128 stands for zero in the data rows.
Here are some points:
array([140, 114, 101, 153, 110, 127, 136,  95, 131, 113,  76, 141, 132, 133, 116, 136])
array([136,  91,  70, 201, 105, 113, 177,  84, 100, 100,  86,  95, 109, 110, 113, 114])
array([126, 135, 178, 114, 152, 113, 127, 162,  91,  83, 186, 124, 133, 134, 108, 141])
array([160, 106, 179, 127, 151, 121, 160, 156,  80,  70, 135,  85, 145, 149, 111, 135])
array([126, 154, 158,  74, 139,  96,  74, 157, 173, 158, 166, 175, 122, 141, 148, 120])
array([146, 121, 125, 157, 137, 133, 128, 141, 138, 114,  95, 143, 112, 147, 114, 147])
array([146, 130,  60, 110,  70, 138, 159,  88, 194, 178,  55, 167, 119, 110, 121, 128])
array([109, 170, 164,  95, 174, 144,  77, 139, 179, 131, 165, 142, 126, 156, 158, 121])
array([141, 120, 110,  98, 130, 118,  74, 128, 155, 167, 138, 150, 123, 115, 145, 122])
array([116, 137, 177, 131, 149, 136, 116, 145,  99,  90, 150, 129, 132, 140, 131, 114])
array([120, 162, 145,  80, 155, 124,  48, 150, 175, 175, 146, 183, 134, 134, 161, 127])
array([119, 117, 220, 137, 182, 146, 199, 171,  76,  58, 183,  59, 162, 151, 122, 128])
array([109, 150,  83, 119, 105, 110,  50, 124, 178, 185, 128, 178,  97, 121, 147, 142])
array([120, 126,  44, 139,  86, 102, 149,  99, 127, 198,  84, 146, 126,  68, 107, 126])
array([148,  57,  93, 135,  95, 123, 207,  95,  79, 115,  92,  94, 139, 127, 114, 131])
array([116, 151, 197,  39, 177, 121,  70, 174, 175, 152, 200, 159, 151, 159, 152, 117])
array([145, 131, 107, 156, 115, 149, 167, 107, 141, 130,  92, 134, 128, 111, 127, 134])
array([103, 155, 185,  88, 165, 141,  89, 164, 153, 135, 181, 125, 131, 143, 135, 124])
array([144,  87,  86, 202,  87, 132, 200, 110,  63,  84,  80,  61, 103, 109,  86, 126])
array([119, 131,  34, 139,  87, 143, 109,  76, 192, 185,  62, 166, 112,  95, 130, 142])
array([128,  89, 186, 156, 151,  93, 187, 181,  68,  83, 169,  61, 148, 152, 138, 102])
array([158, 117,  62, 209,  89,  75, 151, 107,  80, 116,  93, 118, 106, 104,  71, 129])
array([155, 109, 109, 127, 149, 114, 126, 150, 127, 164, 144, 149, 158, 120, 175, 156])
array([135, 151,  42, 133,  69, 152, 132,  61, 230, 154,  56, 197, 104, 116, 140, 162])
array([137, 127, 194,  95, 181, 133, 138, 178,  96, 121, 180,  86, 148, 143, 129, 118])
array([118, 133, 198, 108, 149, 120, 110, 180,  82, 119, 185, 132, 132, 137, 142, 125])
array([ 98, 190, 128,  91, 142, 138,  61, 161, 166, 194, 160, 176, 110,  94, 160, 141])
array([149, 141, 113,  84, 132, 144,  62, 121, 209, 177, 145, 178, 120, 125, 168, 151])
array([123, 104, 116, 166,  95, 161, 195,  90, 127,  64,  93,  99, 111, 126, 113, 131])
array([130, 107, 174, 166, 141, 108, 187, 152,  60,  75, 141,  63, 143, 136, 109, 110])
array([110, 137,  94, 177, 115,  97, 145, 106,  96, 123,  83, 117, 120, 114,  90, 126])
array([ 97, 142, 159, 131, 146, 125, 134, 148, 121, 105, 158, 102, 127, 148, 101, 117])
array([132, 102,  96, 156, 124, 153, 184,  91, 129, 124,  75, 104, 128, 116, 116, 134])
array([122, 143, 220, 130, 170, 108, 136, 190,  29,  91, 183, 111, 148, 143, 121, 109])
array([130, 171, 151, 124, 141, 117,  74, 168, 143, 158, 137, 117, 113, 136, 115, 141])
array([110, 158, 169,  97, 162, 144,  48, 136, 160, 156, 175, 166, 124, 128, 139, 153])
array([142, 147, 137,  73, 131, 139,  88, 128, 207, 163, 165, 160, 132, 143, 172, 133])
array([130, 118, 166, 125, 159, 113, 100, 179,  75, 159, 151, 141, 140, 136, 144, 127])
array([118, 168, 102, 118, 138, 112,  99, 119, 176, 160, 127, 195, 134, 116, 153, 141])
array([113, 144, 131, 115, 110, 173, 121, 113, 177, 138,  96, 148, 116, 142, 136, 129])
array([153, 117, 186, 107, 162, 112, 148, 178,  76,  79, 187, 132, 149, 141, 147, 119])
array([149,  92,  78, 207, 111, 123, 172, 117,  78, 101,  70,  69, 120, 123,  87, 139])
array([ 92, 197,  92, 141,  83, 132,  81,  63, 171, 135,  63, 154,  79, 138,  84, 107])
array([140,  85,  98, 158,  81, 160, 225,  68, 129,  44, 102,  72, 119, 127, 110, 130])
array([120, 143,  56, 139,  95, 107,  62,  96, 177, 182, 117, 166,  92, 112, 145, 131])
array([151, 136,  25, 110,  81, 140, 103,  75, 213, 214,  78, 165, 114, 105, 113, 139])
array([150, 149,  99, 151, 116, 112, 112, 112, 112, 139,  93, 124, 120, 130,  91, 115])
array([129, 158, 124, 108, 145, 127, 107,  98, 153, 136, 112, 123, 138, 120,  90, 127])
array([161, 138,  13, 109,  85, 145, 141,  61, 232, 186,  83, 152, 114, 112, 126, 151])
array([143, 124, 112, 153, 126,  98,  96, 134, 133, 120, 132, 169, 118, 140, 151, 156])
array([137,  97, 111, 143, 139, 111, 156, 113, 124, 108, 136,  90, 138, 127, 126, 129])
array([159, 122, 116, 109, 100, 135,  61, 110, 168, 143,  94, 175, 116, 139, 141, 153])
array([113, 121, 181, 150, 136, 113, 131, 133,  74,  69, 154, 104, 133, 139, 116, 129])
array([155,  89, 133, 165, 121, 120, 210, 170,  68,  73, 175,  60, 152, 135, 143, 129])
array([103, 104, 114, 188, 115, 118, 161, 118,  88, 113,  85, 101, 117, 135, 119, 119])
array([ 97, 104,  94, 175, 114, 115, 135, 126, 110, 142, 114, 123, 125, 123, 131, 126])
array([108, 157,  75, 127,  96, 138,  77,  98, 167, 165, 108, 160,  78, 128, 114, 126])
array([ 99, 152, 131, 109, 148, 122, 109, 148, 145, 148, 149, 146, 136, 121, 139, 131])
array([109, 134, 158,  84, 153, 137, 109, 138, 161, 155, 176, 126, 141, 138, 137, 132])
array([124, 127,  46, 125,  85, 123, 102,  91, 158, 185,  84, 169, 109,  89, 125, 141])
array([157,  73,  93, 167, 118, 131, 186, 120,  82,  94, 107, 106, 125,  98, 114, 133])
Here are 10 more points, each followed by its number:
array([120, 140, 161, 167, 140, 141, 147, 128, 106,  87,  90,  96, 118, 155, 103, 118]) 0
array([159,  99,  69, 209, 117, 116, 163, 108,  96, 109,  50,  68, 115, 123,  83, 139]) 1
array([112, 119, 193,  85, 151, 127, 164, 170,  87, 124, 188, 125, 158, 125, 128, 120]) 2
array([123, 132,  46, 175,  75, 139, 127,  64, 155, 108,  66, 130,  87, 119,  99, 120]) 3
array([122, 152, 151,  74, 155, 143,  92, 137, 186, 166, 141, 181, 146, 139, 161, 119]) 4
array([147, 108, 171, 136, 157, 137, 212, 144,  81,  41, 160,  95, 160, 132, 111, 117]) 5
array([125, 145, 123, 141, 138, 118, 150, 120,  89,  49, 134,  72, 140, 160,  77, 110]) 6
array([109, 123, 193, 106, 179, 141, 159, 162, 122, 132, 174,  74, 158, 137, 119, 121]) 7
array([124,  98, 122, 145, 133, 128, 160, 125,  96, 110, 115,  85, 136, 123, 128, 123]) 8
array([140, 117, 122,  95, 141, 138, 122, 133, 184, 143, 129, 141, 130, 133, 131, 149]) 9
Which of these numbered points is nearest to each point below, ignoring the 2 directions in which the first points spread most? Its number follows each.
array([126, 138, 235, 114, 202, 100, 139, 171,  54,  66, 195,  60, 159, 168, 105,  94]) > 6
array([106, 169,  45, 147,  72, 138,  59,  76, 205, 186,  79, 181,  82, 120, 122, 133]) > 3
array([127, 123,  49, 186,  53, 137, 138,  66, 157, 107,  55, 138,  88, 123, 106, 148]) > 3
array([170, 121,  77, 219, 114, 120, 179, 119, 112, 122,  64, 117, 124, 114, 108, 152]) > 1
array([137, 122,  61, 102,  98, 124,  98,  88, 146, 166,  87, 130, 111, 116, 115, 109]) > 8
array([132, 119, 152,  97, 133, 137, 135, 119, 131, 128, 111, 136, 144, 146, 131, 124]) > 4
array([163, 117, 140, 100, 126, 135, 152, 133, 129, 101, 134,  76, 129, 143, 114, 126]) > 9
array([ 88, 141, 177,  76, 162, 184, 136, 166, 173, 192, 184, 136, 138, 118, 166, 127]) > 7
array([117, 125, 148,  75, 134, 112, 121, 163, 131, 171, 163, 150, 147, 114, 152, 130]) > 2
array([151, 137,  59, 181,  89,  58, 119, 121, 124, 166, 109, 161,  96, 104,  93, 135]) > 1
array([132,  94, 180, 121, 137, 133, 187, 125,  74,  66, 123, 103, 148, 148, 132, 119]) > 4
array([142, 146, 199, 165, 184, 113, 147, 183,  47,  61, 172,  59, 131, 142,  84, 120]) > 1
array([ 89, 144,  73, 143,  81, 131,  77,  83, 172, 144,  78, 162,  84, 131, 108, 146]) > 3
array([114, 100, 160, 187, 111, 151, 201, 133,  60,  57,  93,  71, 134, 146, 102, 134]) > 0
array([149, 131, 186,  79, 168, 123, 123, 141, 158, 131, 152, 163, 161, 150, 178, 126]) > 4
array([153, 136,  85,  99, 104, 137, 139,  93, 189, 190,  77, 172, 135, 115, 133, 132]) > 4
array([131, 101,  63, 128,  97, 111, 178, 104, 179, 151, 106, 140, 131, 112, 134, 153]) > 9
array([130, 147,  94, 107, 113, 131, 116,  98, 187, 164, 108, 149, 118, 114, 105, 152]) > 9
array([ 95, 131,  87, 114, 114, 125,  73, 121, 174, 206, 143, 124, 121, 111, 168, 113]) > 8
array([141, 103,  77, 133,  75, 124, 152, 101, 155, 127,  82, 150, 118, 125, 119, 146]) > 9
array([120, 154,  90, 123, 110, 134, 117,  88, 151, 141, 121, 113, 116, 133, 107, 122]) > 6
array([141, 145,  82, 139,  74, 132,  44,  63, 154, 151,  75, 191,  90, 111, 117, 113]) > 3
array([104, 125,  85, 158, 116, 120, 123, 114, 133, 145, 102, 131, 120, 115, 134, 126]) > 8
array([162,  95, 135,  85, 149, 151, 141, 112, 151,  98, 200, 104, 164, 151, 177, 131]) > 9
array([ 99, 189,  99, 162,  91, 134,  92,  97, 187, 133,  64, 150,  88, 141,  89, 112]) > 0
array([131, 131, 211,  81, 157, 148, 173, 168, 142,  99, 184, 133, 155, 150, 150, 138]) > 5
array([120, 179, 190,  93, 164, 150, 115, 167, 135, 132, 201, 147, 145, 147, 140, 138]) > 5
array([149, 113,  72, 128, 113, 139, 127,  95, 169, 141,  82, 163, 134, 125, 137, 126]) > 4
array([142, 168, 143, 125, 125, 126, 134, 134, 144, 106, 144, 145, 152, 156, 128, 130]) > 5
array([121, 117, 173,  86, 136, 104, 121, 147, 110, 116, 174, 142, 148, 123, 125, 123]) > 2
array([127, 147, 215, 111, 198, 131, 168, 144,  79,  38, 176,  96, 168, 157,  91, 105]) > 5
array([132,  98,  81, 153,  92, 154, 143, 132, 118, 150,  87,  89, 105, 103, 111, 123]) > 8
array([106, 132,  61, 123,  90, 182, 153, 109, 194, 214,  91, 136, 101,  84, 152, 137]) > 7
array([122, 141, 214, 152, 181, 123, 136, 153,  64,  42, 182,  76, 149, 152, 119, 113]) > 3
array([119, 154, 184, 106, 145, 118, 133, 179,  99, 150, 166, 124, 139, 123, 118, 123]) > 2
array([129, 151, 125, 102, 134, 139, 128, 132, 177, 166, 130, 156, 136, 125, 159, 131]) > 4
array([139, 140, 171,  60, 143, 108, 106, 152, 124, 133, 195, 152, 159, 150, 145, 127]) > 2
array([129, 145,  61, 170, 107, 116,  79, 102, 161, 151,  74, 157,  88, 125, 110, 146]) > 1
array([172, 139, 153, 196, 174, 133, 187, 155,  55, 112,  88,  92, 164, 133, 112, 106]) > 1
array([135, 151, 188, 123, 148, 136, 146, 140, 120,  77, 136, 136, 139, 152, 130, 143]) > 5
array([121, 117,  86, 200,  88, 135, 142, 118,  93, 130,  61, 101,  90,  94,  93, 123]) > 1
array([114, 112, 218, 151, 173, 110, 161, 188,  39,  66, 185,  67, 145, 146, 137, 119]) > 8
array([143, 132,  81, 146,  93, 122, 118,  99, 160, 126,  94, 145,  98, 129, 115, 140]) > 3
array([143, 117, 149, 197, 135, 150, 211, 106,  86,  38,  99,  72, 120, 134, 108, 120]) > 0
array([122, 140, 189, 159, 148, 116, 154, 151,  53,  46, 167,  83, 143, 133,  86, 119]) > 3
array([136, 134,  87, 173, 107, 127, 178,  71, 118, 109,  39, 102, 134,  96,  72, 119]) > 0
array([129,  91, 142, 139, 130, 127, 199, 139,  87,  93, 149,  87, 135, 130, 113, 140]) > 9
array([139, 138, 142, 108, 171, 138, 102, 146, 153, 173, 135, 169, 159, 138, 170, 131]) > 4
array([152, 120, 146, 124, 142, 134, 156, 147, 110, 100, 153,  99, 144, 130, 144, 140]) > 9
array([107, 157, 129, 123, 104, 170, 127, 114, 171, 120,  97, 156, 100, 138, 138, 134]) > 0
array([133, 125, 178, 137, 160, 105,  81, 159, 101, 100, 152, 104, 126, 158, 118, 118]) > 1
array([116, 162, 162,  91, 164, 134, 116, 162, 158, 163, 168, 136, 151, 124, 147, 146]) > 7
array([ 95, 139, 183, 114, 156, 151, 128, 140, 140, 115, 158, 100, 148, 148, 134, 110]) > 7
array([146, 121, 183,  81, 171, 145, 151, 161, 115, 144, 180, 104, 166, 124, 137, 135]) > 7
array([137, 101, 146, 153, 158, 129, 155, 158,  95,  97, 162,  70, 139, 136, 160,  99]) > 8
array([140,  84,  79, 143,  88, 145, 157,  95, 135, 117,  91, 133, 127, 111, 128, 147]) > 9
array([133, 125, 130, 116, 138, 132,  96, 135, 134, 132, 133, 123, 127, 137, 130, 123]) > 8
array([123, 103,  93, 118,  97, 137, 100,  90, 136, 151,  85, 147, 115, 123, 131, 123]) > 8
array([123,  99,  37, 126,  78, 144, 157,  80, 179, 185,  83, 166, 135,  99, 147, 154]) > 2
array([140, 158, 124,  90, 137, 129, 114,  97, 152, 131, 121, 134, 139, 122, 111, 117]) > 5
